Each row of T is roughly a mix of the hidden directions of one of 3 groups.
T (125 x 11):
[[  5   0 -17  -1   8  -2  32   1  14   7  29]
 [-21   1 -14  10 -16  -2  22  31   6   4  -1]
 [-22 -19   3   0  17   0 -12   7 -13  18 -25]
 [-12 -27  -1  -7 -13 -16 -26  15   1 -14   6]
 [-13  -7  11  31  -1   9  25  17   8 -12  -4]
 [ 28   3 -16  10  -6   3  -9   2 -16 -29  10]
 [  3  11  18  -8  18  12  -5 -29  -2  19 -17]
 [ 21  27   1 -16   5  -4  -5 -24   1  20  -3]
 [ -8  -8 -27 -22  -9  -5  14  20 -14   2 -16]
 [-35 -14  -5  -6  15  -4   6   9  -4  17 -18]
 [  8 -13   0  -4   8  35 -12   6 -23  -7 -13]
 [  1  -4 -20 -19   7  -4  -7 -13 -30 -24  -5]
 [-24   8  19 -10  11  -7   9  -5  12  27 -16]
 [-27  -5   3  12  -6  18  11  18   4  22 -17]
 [ 24 -10 -18  13 -13   3 -10   6  -8 -25  18]
 [ 26  24   6   2 -12 -10  12  -7  17  -2  22]
 [-17 -11  -3  22  -2 -11  21  21   6  15 -18]
 [-22   4  10  -8  -1 -20  -3 -20  19  25   7]
 [ 21  10  -8  21  -6  -7  22  21   1 -22   1]
 [  4   1 -20   2  -6   5  26  28 -13 -11 -18]
 [ 15   4 -16  14  -5  -9  25  31   2 -12  -1]
 [ 26   4   0 -15   8  -3 -17 -24  -6 -18  16]
 [  6  23  -2  11   5  14  24  -6   5  28 -13]
 [-37  -6   8 -14  10   8   1   1  -6  11 -23]
 [-17 -17  14  -2  12   0 -17   1  -6  22 -27]
 [-29   1  16 -14  13  -3   5  -5   6  23 -21]
 [ 18  18   3   4 -11  -8  18  -4  24   4  26]
 [  7  -3 -18   1  -7   8  24  27 -18 -10 -17]
 [-28 -23  -4  -2  14   3 -10   8 -15  10 -22]
 [-11 -31 -21 -14  15  -3  -8  -4 -21  -1  -6]
 [ 12   8 -13  15  -9 -16  24  28   5 -13   5]
 [ 24   0   4  22   4  23   2  18 -13 -20   2]
 [ -1  15 -10  18 -10 -20  29  14  10 -13  -7]
 [-16  -3  -7  22  -5   6  30  22  -3 -15  -3]
 [-22 -21  -7  12  -9  -1   8  30   0 -17   6]
 [ -5   6  25  13   8  -5 -17 -23  22   6  15]
 [-27 -16   6  16  -8   1  12  23   5 -21   0]
 [ 25  17  -7  10 -14   8  -2   1 -11 -30  13]
 [-14 -10   9 -18  10  16 -22 -25  -4  16  -8]
 [-23 -23  -4  -1  11  -1 -18   7 -18   5 -25]
 [ 23  37   9   4  -7   1   8  -8   2 -14   9]
 [ 24  10  11 -10   2  11 -18 -26  -2 -18  14]
 [  1   0 -16  16 -19 -18  19  26  11  -7  11]
 [  4   6  30  21  10   5 -11 -20  16   5  14]
 [ 21  10  -4 -22   5 -11 -19 -21   0  22   1]
 [ 14 -12 -19   4  10   1  21 -10  13  -6  31]
 [ 11  -1   7  19   2  26 -13   6 -17 -28  -2]
 [ 21   7  -4 -27   3  -9 -24 -20  -6  -1  12]
 [-32 -27 -10   5   5   5  -5  17  -8   6 -12]
 [ -9 -15 -14   7 -17 -17   1  31   1 -14  13]
 [-26  -3  -5 -25  -4 -20  -6 -13   9  22   1]
 [ 20   1   7 -17  11  11 -27 -26  -8   1   7]
 [  5 -19 -10 -24   3 -19 -28  -5   0  15   6]
 [-35 -27  -8   0   5   5  -5  12  -7   6 -14]
 [-22  17  21 -12  12  -4   6  -6   4  20 -23]
 [-21 -26  -3  11  -5 -11   0  26   9  16  -7]
 [ 17   7  -1 -25  12  -6 -19 -26  -1  19   0]
 [ -7 -28   8 -12   5  -7 -35  -1 -10  -4  -3]
 [ -2   5  22   3   9  -4 -21 -28  16  10  18]
 [ -5  -6  17  -9   8  15 -32 -22  -5   8  13]
 [ 24   6   5 -15  12  -4 -15 -27  -7 -17  14]
 [-25 -13   1   1  21 -11   4   6  -1  29 -16]
 [-30  -6   3   1   9  23   8   3 -19  -2 -23]
 [  6   0 -10   0  -5 -24  26  20  22  16   5]
 [ -8   3  15  10  18  36  11 -13  -8   0  -9]
 [  4 -11  -3   3  -1  31  -6  11 -25 -18 -18]
 [ -5  15  -1   7  -6 -33  16  -5  26   5   9]
 [-18 -18   5   7  14  -6 -13  12  -9  24 -24]
 [-23 -18   0   7  17 -10  -4  12  -4  28 -18]
 [ 17   3  10 -16  11   8 -27 -29  -6   1   3]
 [  5   0 -16  13 -19 -13  11  26   6 -18  19]
 [  1  -4 -22 -10  -5  10  19  24 -24  -3 -17]
 [ 10  36  16  14   9  -6   0   6  -9   5 -20]
 [ 15  21   7   6  -4  13 -13  -9 -18 -31  -6]
 [-16 -14 -15 -21  -6 -12   7  18  11  26  -4]
 [ 13  40  15   3 -11   9  11  -2   6 -11   3]
 [  4  32  17  16  11   2   0   8 -10   6 -25]
 [ -5  23  16  10  13  17  24 -17  -1   1 -16]
 [ 23   8  -4 -22  -1  -1 -23 -18  -9 -14  17]
 [-18   6   5 -10   2  25  -5  -2   0  33 -17]
 [ -7  10 -14  16 -16   1  29  26   8  -3   7]
 [  2  18   4  16 -12 -30  19  -9  17 -12   2]
 [-19  -3  -8 -22  -6 -27  -5  -9  16  20   6]
 [ 10  -6  -3   3   3  30  -6   9 -27 -20 -14]
 [-12   5 -13  -2  -7 -30  13  23   7  21  -5]
 [  5  36  18   8  10  -8  10   5   1  18 -14]
 [ 19  22  10  23  -2 -10   9 -11  -1 -23  12]
 [  4   0 -18  13 -19 -18  15  25   7 -15  14]
 [ -9  -1   6  29  -5  12  24  18   3 -22   4]
 [  8 -31 -29   4   4   3  -4   4 -13 -15  14]
 [-14  -7   3   0   5  33  -2   3 -24  -1 -24]
 [-10 -21  -5 -25  10  20 -13   2  -5  23 -10]
 [  5  -9 -25 -10   3   5  -3  -6 -24 -31   5]
 [-30 -33 -14 -17  -2   4   1   0   2   2   4]
 [-17   0 -17   7 -19  -5  15  35   5   6   3]
 [-27  -2   6  15   4  -2  27  10   6  10 -23]
 [ 17   4   5 -23  11  -4 -26 -27  -1  12   4]
 [-21  -7  11 -20  13  16 -16 -15 -12  13 -18]
 [  8 -10   0   2   6  34 -10   6 -25 -15 -14]
 [ 14  27 -14 -23  -2   0  -1  -7   5  27  10]
 [-15 -30  -7   5  -7  -3  -8  26  -5 -18  11]
 [  0 -14 -19 -18  10  -3  -9 -16 -28 -19  -4]
 [-33 -29 -13 -18   2   0   6   0   4   6   0]
 [ 10  -4  10  27   4  25   9  28  -4  -5  -1]
 [-28 -34  -6  -5   8   7  -8   7  -6  10 -11]
 [  5   9  28  20  11   4 -11 -22  17   3  14]
 [ -7 -16   0  15  -7  19 -21  29  -5 -16   4]
 [  8  -8   8   3   9  35 -19  -2 -22 -12  -5]
 [ -2 -21  -3 -22   7  26 -18   1 -17  13  -8]
 [  4  32  14  13 -21  -4   9  15  18   2   3]
 [ 11   7  12   7   5  17 -22 -19 -20 -24   5]
 [ -7  -2  17  -1   9  28 -24 -17 -20   1   2]
 [ -7   3  22   1   6  -8 -18 -29  18  13  15]
 [ 13  -2   8 -22  12   1 -28 -27  -5   4   0]
 [  8   4 -14  14  -8 -12  27  32   7  -7  -1]
 [ 19  39  13  -2  -9   2  11  -8   6 -11   5]
 [-14  -9  18   1   7 -11 -11   2   6  34 -20]
 [-11 -38 -21  -4  10  -5 -11   4 -14   3  -3]
 [ 27  -4 -16  13 -16   0  -7   7  -4 -23  20]
 [ -3  21  30   3  -9  -3   2   1  23  22  -5]
 [  9  30  16   5   4 -11  18  -2  18  20   3]
 [ 13 -26 -22   4 -12   4  -7   2  -2 -20  23]
 [-30 -11   1  -6  12  22   2   4 -22  -1 -19]
 [ 22   4  13  -2   8  19 -13 -27  -4 -20  11]
 [-14 -10  12 -17  10  14 -23 -24  -2  19  -4]]
One row of each group comes first, with its name. Which group is each row after those in?
[ 18   6  -5   8   0 -19  29  16  21  10   7] -> (101)
[-19  -1   0 -17   1  19 -12   0  -2  34 -14] -> (10)
[-28 -21  -3   4  14  -2  -8  13 -12  17 -21] -> (11)

[ -4  -3 -26  -9 -11 -11  24  24  -2  -2 -17] -> (101)
[-33 -25 -13 -20  -1  -3  10   2   7  10   4] -> (11)
[-25   1  10 -10   1 -15  -4 -20  17  27   4] -> (101)
[  0  34  18  14   3  -9   5  11   3  17 -16] -> (11)
[  0 -35 -19  -8  -9   5  -4  -5   4 -11  23] -> (11)
[ -5  10   0  -2   0 -32   1  -8  24  15  21] -> (101)
[ 12   9  11 -10  11   1 -11 -27   5  30 -15] -> (10)
[ 15   9 -12  17 -11 -14  22  25   1 -18   5] -> (101)
[ 33  23  13  -7   1  -9   6 -17  12   7   9] -> (11)
[ 11  13 -14 -33  -1 -12 -17 -11  -4  17   8] -> (10)
[-15 -17  -1 -13   4 -19 -13   5   6  32 -14] -> (10)
